128 stands for zero in the data rows.
What is the hidden score of each row? Scores go from 0 to 20, and 10 is about the middle. The score is a weighted sum of the row's numbers plus the product of two more (or one squared), each taken from its middle value.
[111  83  74 156  85 139 151 136 162 105  99  94  71  95 100 109 102] ~ 13
[158 176 170 133  84  99 102 150 151 157 170 109 139 116 162 141 173] ~ 10
[128 134 147 168  81 161 146 149 170 135 114 104 166 185 106 121 135] ~ 5
[112 163  84  79 128 100 110 116  87 106 169  90 180 146 145 132  79] ~ 11
[131 146 130 164  91 135 165 122 159 168 164 116 120  91 174  93 138] ~ 9
[160 104 125  91 143  92 102  80  68 106  90 162  76  83  95 123 147] ~ 11
[120 124  77 127 175  91 117 166 123  99 113 155 117 101 108 175  94] ~ 10
[187  98 172  98 109 133 138 100  92 148 111 148  73 118  87 107 185] ~ 9
[143  78 142  97 165 103  92 122 103 155  97 159  88 105 131 145 125] ~ 13
[115 100 160 146 123 200 171 192 185 157 138  70 129 169 154 182 155] ~ 12
[195  83 157  86 141 110  92 105 107 107  80 176 105 122  82  97 160] ~ 10
[ 91 118  89 118 178 102 128 163 151  96 114 132 104  84  96 168  69] ~ 10
[ 73 181  95 107 157  96  55 149 125 110 165 108 176 154 125 171  81] ~ 6
[103 179  83 102 118 106 120 113  80  91 158  97 178 152 142 131  91] ~ 9
[142 169 105 115 163 187 156 143  99 161 176 167 158 184 182 165  94] ~ 13
[114 107  83 119 171 106 130 162 143  98 130 153 102  97  99 179  81] ~ 12
[168 100 125  95 151 102 105  40  77  98 105 161  95  76 100 120 160] ~ 13
[151 186 167 125  98  89  94 156 145 155 177 106 150 114 174 140 173] ~ 10
[ 99 144  93  73 160 130  80 148 111  96 147 122 152 143 123 167 111] ~ 8
[184  91 150  73 132 123 116 106  91 131  99 171  94 130  91  89 186] ~ 8
[127 128  77 118  95 180 155 102  94  99  96 127 168 187 115 102 104] ~ 9
[137 175  90 117 157 187 149 136  91 151 195 154 137 182 164 155 102] ~ 14
[ 81 149 150 108 126 140 103 151 150 190 166  93 163 176 189 156 104] ~ 11
[135 106 176 151 130 156 167  79 108 181 157 138  76 119 170 106 143] ~ 14
[157 162 102 158 157 166 160  69 113 111 161 173 158 142 133 115 145] ~ 19
[108  97 136 104 119 127 126 157 138 127  81  76 131 128 110 145 130] ~ 8
[ 98  97  85  88 163  98  78 157 115 101 108 141  81  92  98 166  73] ~ 12
[143 118 115 107 119  96 117  68  89  93 107 125 101  96  99  97 144] ~ 8
[155  93 127 104 141  99 109  67  68  92  97 150  91  73  82 119 136] ~ 12
[ 98  84  98 157  88 182 181 102 119  79  95  77 136 152  95  82 115] ~ 10
[153 175 103 139 168 158 152  79 107 124 184 170 166 136 159 130 134] ~ 15
[110 170  96  90 126  90  60 145 113 117 169 100 161 153 150 152  93] ~ 12
[134 141 104 181 188 119 154 160 175 131 138 166 126  84 134 167 102] ~ 13
[157 187 172 128  95  94 100 170 155 150 182 115 145 100 170 133 170] ~ 11
[172 107 172 113  93 126 145 116  84 151 110 140  86  97 105 117 177] ~ 11
[154 178 169 107 116 107 100 156 154 139 185 114 144 117 180 140 170] ~ 14
[107 134 135 158 165 147 160 138 164 170 145 157  97 117 172 168  93] ~ 14
[160 122 176 141  91 154 142 108 127 142 142 128  77 115 154  71 176] ~ 12
[139  89 113 172  87 179 178  92 136 109  99 124 129 162  98  68 142] ~ 9
[ 92 169 138 121 120  97  96 128  90 122 172  95 161 136 149 140 115] ~ 10
[170 141 123 107 174  98 114 101  91  68 117 194 148 132  87 146 164] ~ 7
[153 132 193 124  95 100 119 104 120 180 126  93 127 115 138 101 165] ~ 8
[114 146 136 168 178 145 164 152 151 179 151 155 100 113 167 165  90] ~ 14
[102 106  88 139 168 117 131 161 141 101 105 141  95 101  99 179  67] ~ 13
[123 150 180 150 110  94 139 125 160 188 128 103 130 100 159 107 160] ~ 5
[104 142 142 167 183 141 178 152 150 164 135 161  98 110 169 166  91] ~ 14
[109 148 130 108 151 171 128 156 114 170 182 143 169 180 181 159  78] ~ 13
[165 100 160 119 112 145 150  78 109 142 120 145  93 135 141  70 183] ~ 9
[ 87  91  91 101 122  74  87 146 137 111 101  84  87  78 102 139  89] ~ 10
[103 122 148 156 179 148 164 151 159 155 149 159  93 110 166 175  95] ~ 15
[ 97 166 153  80 169 156 120 147 123 172 152 147 178 181 182 163 112] ~ 9
[171 119  80 105 166  79  94 107  90  55  81 169 112 101  49 151 121] ~ 9
[164 170  96 136 172 187 173  98  92 107 170 164 162 166 166 149 126] ~ 17
[180  94 171 138 113 125 144  80 120 148  85 152 108 103 109  60 182] ~ 5
[154 170 150  98 102 109 102 145 127 130 183 109 158 110 177 136 143] ~ 14
[169 157 137 148 139 137  91 185 163  96 155 156 166 162 127 175 158] ~ 10
[102  86  98 125 115 144 140  77 132 112  94 126 103 131 121 105  87] ~ 10
[ 95  90 136  75 135 118 110 139 115 136  95 114 100 120 109 149 117] ~ 11
[ 98 164  86 117 115 154 126  92 100  60 138 110 176 178 102 102  95] ~ 7
[ 76 123  97 141 138 124 144 188 168 133 149  95 100 102 145 162  79] ~ 12
[105 169 160 137 129  95 107 163 177 182 156  77 170 143 148 156 135] ~ 5
[131 107  59 125 184 100 120 152 121 101  95 154 115  97 100 174  78] ~ 11
[162 100 175  95 164 157 128 159 103 155  93 150 100 143 116 169 189] ~ 11
[104 166  82 126 121 133 137  95  93  92 144 105 175 175 133 108  89] ~ 7
[164  99 182 103 112 171 140  98 104 169  77 143 132 167 111  90 184] ~ 4
[118 174  87  90 119 103  82 146 123 128 180 100 175 150 151 144  88] ~ 9
[161  98 129  89 149 101  95  65  68 104  95 157  94  74  96 110 147] ~ 10
[ 79 158 135  81 104 142 109  88  69 143 131  75 177 166 133 104 106] ~ 4
[164 105 180 132  99 149 152  92 127 141 130 140  96 126 148  67 185] ~ 10
[176 100  97  85 176 127 110 125  65  86 108 183 113 130 103 158 127] ~ 13
[186 111 159 130 146 141 156  58  83 134 112 159 105 122  82  87 181] ~ 8
[139 142  76  95 116 170 146 102 110 111 107 139 181 188 112  90 115] ~ 2
[113 171  85  87 146 104  57 158 140 113 179  87 166 128 168 156 103] ~ 9
[ 86  82  97 121 117  74  79 152 142 120  96  92  72  80  93 144  91] ~ 10
[129  98 163 172  61 163 140 141 170 164 105  82 127 154 141 112 146] ~ 9
[ 76 130 157 176 186 166 185 171 145 178 172 146  91 130 175 189 107] ~ 16
[ 83 114 168 175 162 175 188 187 165 178 143 101 109 142 165 174 129] ~ 13
[151  93 141 156  78 190 169 150 149 132  69 128 143 170  94 108 160] ~ 8
[113 111 120 117 108 132 114 155 157 112  96  75 129 127 100 145 106] ~ 8
[ 85  82  99 125 114  63  84 149 141 106  88  84  78  80  96 130  82] ~ 12
[187  88 152 114 116 149 141  69  88 128 116 153  97 122 130  78 188] ~ 10
[127  84 137 160  85 173 179 128 130 124  79  98 121 141 120 124 151] ~ 12
[138 172 100  83 143 104  94 143 103  85 141 152 159 131 122 145 130] ~ 8
[115 114  85 159 178 122 159 167 144 120 128 157  92  86 122 162  94] ~ 13
[174 133 193 167  99 109 147 145 165 165 137 144 112  95 119  92 172] ~ 7
[163  98 130 151 113 187 171  68 129 111  98 149 124 159 107  74 163] ~ 11
[ 88 132 119 166  89  77 125 148 165 148 154  90 115  73 135 132  92] ~ 9
[104  90 167 175 151 177 180 189 166 175 133  96 107 151 162 171 127] ~ 15
[103 181  86  88 130 112 119 110  91  90 162 100 172 156 135 119 105] ~ 7
[ 76 188 117 108 154 110 114 119  92 129 161 115 166 149 138 135 109] ~ 5
[112  94 176 145  71 100 113 135 143 180 146  90  82 102 163 102 155] ~ 15
[126 109 135 140  84 145 110 164 160 140  89  91 131 148 103 132 126] ~ 7
[ 85 143 150 156  88  93 131 163 165 149 172  81 104  75 166 128 112] ~ 13
[150 171 158 118 101 104  97 154 128 151 181 108 143 113 177 139 165] ~ 12
[164 110 144 112 140 105  89  58  82 102  87 166 104  77  89 110 158] ~ 13
